In the rows, 128 means zero.
Turns, then the turns between two rows, first turn first; the first pair answered:
turn k_237:
[145  82 114 122 134 107 129  60 144 135 146 157 146 126  96 176 134  80
 134 134 160 154 109 110 148 130 195  78  90 132] -> [165 112  86 117  99 145 104  63 167 167 129 116 169  83 112 149 132 100
 119 136 171 122 127 124 118 188 151 105  76 148]
[118  87 141 128 159  77 142 122 133 154 148 149 105 169 107 139 154 160
 134 114 127 106 125 111 107 104 166  87 169  91] -> [135 113 106 126 125 120 107 130 146 184 124 110 129 124 117 110 155 172
 112 116 149  69 137 136  73 165 116 113 157 103]
[162 121 126 126 126 139 107 153 136 138 126 136  63 108 147  97 145 208
 135 127 180 108 105 127  65 133 106  94 162 117] -> [129 113 141 137 110 164 112 175 137 113 138 137  65 112 165  92 126 185
 144 144 159 133 104 139  68 102  87 112 153 109]
[123 159 148 126 140 102 160 158 111 136 136 138 105 146 176  98 134 133
 146  98 145 134 100 118  98  88 134 123 110 130] -> [136 161 137 115 139  97 156 141 114 154 129 127 104 146 172 100 141 162
 128  92 149 115  95 117 101 122 134 124 113 143]
turn k_271:
[118 129  67 113 147 113  95 126  97 121 108  60 102 161  83 132 150 141
  81 106 147 100 104 132  89 121 159  88 107 119] -> [ 97 117  87 120 174 110 106 123  83  93 128  88 111 187  80 160 130 108
 103 122 125 122 111 117 115  86 184 102  98 134]
[ 77 133 105 149 186 170 160 157  71 142 123 149 103 113 125 128 124 159
  90 108 135 106 114 133  95 132 124 111 153  85] -> [ 67 132 119 146 190 180 162 155  61 127 126 167 135 118 123 151  97 125
 109 127 120 124 123 125 131 119 139 130 149 112]
[ 65  91 133 141 115 128 146 157 156 112 128 154 103 154 133 151 159 117
 137 148 114 161  86 107 150 100  89 117  80  97] -> [ 83 112 119 131 103 166 115 150 168 134 110 130 151 127 129 155 132  93
 134 176 123 142 119 108 162 132  95 154  71 140]
turn k_279:
[158 123 151 127 125  70 156 106 104 107 156 146  99 159 116 126 141 132
 141 109 160 125 123 131 133  94 155  75 154 101] -> [165 116 142 121 123  68 147 114 100 116 157 149  95 160 110 119 139 138
 142 107 161 116 127 133 123 101 147  80 163  90]
[134 145 144 129 105 149 163 152 126 130 125 126 166 156 116 133 107 113
 164 158 137 139 132 142 135  83 106 141 127 118] -> [135 141 140 125  92 153 160 166 130 134 122 120 144 141 126 121 112 116
 156 156 141 132 140 150 118  93  94 136 133 104]
[158  94 124 116 123 149 106 134 142 182 123 145 143  95 110 126 112 115
 142 160 162 103 168 130 125 147 140 135 166 158] -> [110 128 138 140 152 147 127 129 114 116 127 152 158 151 112 169 100  81
 149 144 106 154 126 114 172 112 171 141 129 158]
[133 107 153 116 114 143 120 129 120 144 116 156 169 106 117 124  95  88
 158 182 134 132 175 121 158 120 135 164 133 160] -> [ 94 129 155 132 121 156 134 142 113  97 127 164 147 126 127 125 100  75
 156 163  97 156 139 121 156  86 124 161 106 140]
Pairs:
Each pair is 2 to 4 turns apart.
[106  72 165 165 189  79 160 139 106  83 133 177  96 184 135 159 141 155
 136 114 115 189  72 109 177  50 180  53 190  97] -> [180  60 118 121 114 140  92 144 162 202  90 108 144  62 141  84 131 184
 118 167 209  88 161 150  94 172  92  95 224 131] => k_279, k_279, k_237
[120 136 134 146 133 119 121 111 116  89 133 139 151 143 131 164 117  98
 126 123 117 150 117 103 175 130 162 136 105 148] -> [104 136 135 148 114 139 122 133 118  88 135 138 162 129 138 145 114  87
 130 138 112 153 123 114 170 123 132 145  97 143] => k_237, k_237, k_237
[108 131 134 131 162  66 146  98  80 108 155 128  87 196  95 162 145 138
 138 104 118 136 107 110 145  72 171  92 119  80] -> [118  93 130 117  90 115 136 146 117 154 158 124  78  96 120  60 144 155
 144 152 154 116 157 160  82  93  70 119 161  67] => k_237, k_237, k_237, k_279
[139  67 167 120 150 123 129 120 110 147 117 188 167  85 134 168  92  93
 156 213 166 124 193 113 156 108 177 173 161 148] -> [125  77 137 120  96 159 118 147 134 150 108 154 112  27 164  87 120 140
 133 199 171 108 197 144  87 126  69 170 157 102] => k_237, k_271, k_237
[ 94 172 114 146 146  93 152 128 108  50 138 115  90 187 123 140 148 148
 104  72  76 167  56 111 135 104 149  93  88 100] -> [164 173  72 109 128  90 113 110 139 138 106  69 100 145 116 127 159 200
  82  64 142 100  97 119  98 194 136  88 109 121] => k_237, k_279
[135 152  97 113 117 151 132 147 134 111 143  60 103 138 182 108 144 153
  89  95 139  91 120 145 107 161 104 108 130 115] -> [108 156 133 129 132 177 142 146 123  89 153  96 163 153 174 162 104  74
 122 135 105 124 135 118 165 126 141 145 107 162] => k_271, k_271
[127 125 133 130 108 140 132 121 117 119 137 147  50 120 137  65 145 175
 157 113 126 119 148 144 119 121  97  91 110  93] -> [128 152 113 128  93 174 115 117 123 133 118 120  85 107 141  69 140 165
 138 130 123  98 159 148 125 162  91 127  88 127] => k_271, k_271, k_279, k_271
[ 93 189 102 158 122 188 107 138 108  89 107 106 172 142 146 170 107  80
 122 130  82 152 103 114 161 133 107 185  61 158] -> [157 202  74 132 124 163  89 103 123 138  80  69 170 136 128 167 117 131
 103 106 131 109 120 115 145 200 118 168  74 169] => k_237, k_271
[120  57 143  88 152 110 109 123 123 110 134 185 105 118 110 116 129 103
 162 157 131 130 154 116 124  94 158 102 156 130] -> [ 64 112 121 111 132 155  94 136 123  58 124 157 126 129 131 109 124  90
 137 146  72 158 129 126 138  91 123 139 101 129] => k_237, k_237, k_279, k_279
[122 109 134 139 146  92 148 105  99 130 116 133 139 167 137 152 135 146
 134 106 122 167 137 129 146 115 161 149 128 134] -> [131  94 135 120 122  97 141 117 115 160 108 126 114 134 140 116 140 173
 134 109 163 153 151 143 106 137 128 142 154 120] => k_279, k_279
